Small tables with named rows and columns. After each table, cells are looked up by row and column.

bik =
       gosak  kodetu  gerudo  gitepim
salop    148     161     168      136
biv      124     162     188      197
ramu     138     136     188      157
remer     53     171     234       25

gosak of ramu is 138
gitepim of ramu is 157
gitepim of remer is 25
gerudo of biv is 188
gitepim of biv is 197
kodetu of remer is 171
gerudo of ramu is 188
kodetu of biv is 162
kodetu of ramu is 136
gosak of remer is 53
gerudo of remer is 234
kodetu of salop is 161
gerudo of salop is 168
gitepim of salop is 136
gosak of biv is 124

ruzu =
,zek,varu,miti,pomudok,kasu,pusuluf,tuge
vipi,14.58,1.01,26.09,42.90,46.96,-15.85,-26.47
sizin,-39.87,-35.61,57.17,23.86,25.25,-51.12,46.34
doteg,30.51,49.07,37.00,66.11,67.62,-5.98,-13.86

sizin, pomudok => 23.86
vipi, kasu => 46.96
sizin, varu => -35.61
sizin, pusuluf => -51.12
doteg, miti => 37.00
doteg, zek => 30.51
vipi, pomudok => 42.90
doteg, pomudok => 66.11
doteg, varu => 49.07

vuniv:
,val,rufuga,vuk,zerepel,natez
zosug,0.13,0.19,-0.51,0.21,0.07
vususu,0.25,-0.04,-0.51,0.09,0.42
befedid,-0.41,0.42,-0.21,-0.26,-0.42
zud,-0.66,-0.91,-0.21,-0.34,-0.69
zasu,-0.02,-0.21,-0.87,0.05,0.04
zopav,0.07,-0.09,-0.97,-0.09,-0.02
ginum,-0.39,-0.46,0.10,-0.91,0.24
vitirom,-0.64,-0.78,-0.21,-0.34,-0.91
remo,-0.76,-0.49,0.03,-0.47,-0.81
niz,-0.60,0.20,-0.82,-0.22,-0.79
rap,-0.75,0.01,-0.22,-0.44,-0.95
gonur,0.04,0.49,0.05,0.01,0.30
kosudo,0.00,-0.63,0.31,-0.43,0.65

remo, rufuga -> -0.49
niz, val -> -0.60
remo, natez -> -0.81
kosudo, zerepel -> -0.43
kosudo, rufuga -> -0.63
befedid, val -> -0.41
zopav, val -> 0.07
vususu, rufuga -> -0.04
vitirom, vuk -> -0.21
befedid, natez -> -0.42
vitirom, zerepel -> -0.34
gonur, rufuga -> 0.49
gonur, val -> 0.04
zud, rufuga -> -0.91
ginum, zerepel -> -0.91
zud, zerepel -> -0.34
rap, zerepel -> -0.44
rap, rufuga -> 0.01
Which row has the largest vuk? kosudo

zak
|  | gug | rol | mudi | dit |
|---|---|---|---|---|
| pel | 107 | 96 | 45 | 87 |
| fuzoti | 147 | 148 | 128 | 170 |
| suz | 19 | 63 | 118 | 116 |
| pigu | 20 | 151 | 163 | 72 |
| bemila | 65 | 51 | 70 | 192 |
| kora | 183 | 26 | 193 | 151 |
| tuberok | 39 | 176 | 56 | 122 |
| tif | 123 | 162 | 111 | 188 |
| nobama | 17 | 149 | 177 | 35 |
| lano | 66 | 193 | 35 | 133 |

What is the gug of kora in zak? 183
What is the mudi of pel in zak? 45
What is the mudi of nobama in zak? 177
What is the dit of lano in zak? 133
What is the mudi of tif in zak? 111
What is the dit of bemila in zak? 192
What is the mudi of fuzoti in zak? 128
What is the gug of lano in zak? 66
What is the mudi of kora in zak? 193

mal:
	bap	pab	pov	pidos
gel	162	12	16	15
sas	93	67	92	79
reko	113	255	9	159
ref	190	120	36	104

pidos of ref = 104
pov of ref = 36
pidos of gel = 15
pidos of reko = 159
pov of sas = 92
bap of sas = 93
bap of reko = 113
pab of gel = 12
bap of ref = 190
pab of sas = 67
pab of reko = 255
bap of gel = 162
pov of reko = 9
pab of ref = 120
pidos of sas = 79
pov of gel = 16

sas:
	tad	pebegon	zenuz	dateve	funogos	rotulek	zukinav	mibik	nokudav
nevefa	-9	-28	-21	-5	50	-26	-41	-38	4
golur	54	42	-4	37	10	38	-73	39	-4
ririg	47	44	4	25	12	37	-60	21	2
ziz	45	52	16	27	-16	46	-22	44	1
komi	0	-9	-11	-11	54	-13	-50	-52	11
zugu	-27	-12	20	-9	-43	-6	98	24	3
vebike	41	30	-8	19	39	22	-86	-6	4
tak	-12	-29	-20	-6	48	-27	-37	-40	5
loz	-28	-19	12	-9	-27	-13	78	13	2
silub	-33	-47	-18	-19	44	-42	-4	-52	7
bivuva	-41	-43	-3	-21	9	-36	51	-28	6
gel	48	34	-7	39	7	32	-66	45	-7
tosi	49	46	4	26	12	38	-62	22	2
vid	-35	-32	0	-32	35	-33	22	-63	15

gel, pebegon -> 34
ririg, funogos -> 12
gel, zenuz -> -7
ziz, pebegon -> 52
loz, funogos -> -27
loz, nokudav -> 2
silub, nokudav -> 7
golur, rotulek -> 38
nevefa, pebegon -> -28
vebike, rotulek -> 22
ziz, zenuz -> 16
vebike, nokudav -> 4
Which row has the largest tad? golur

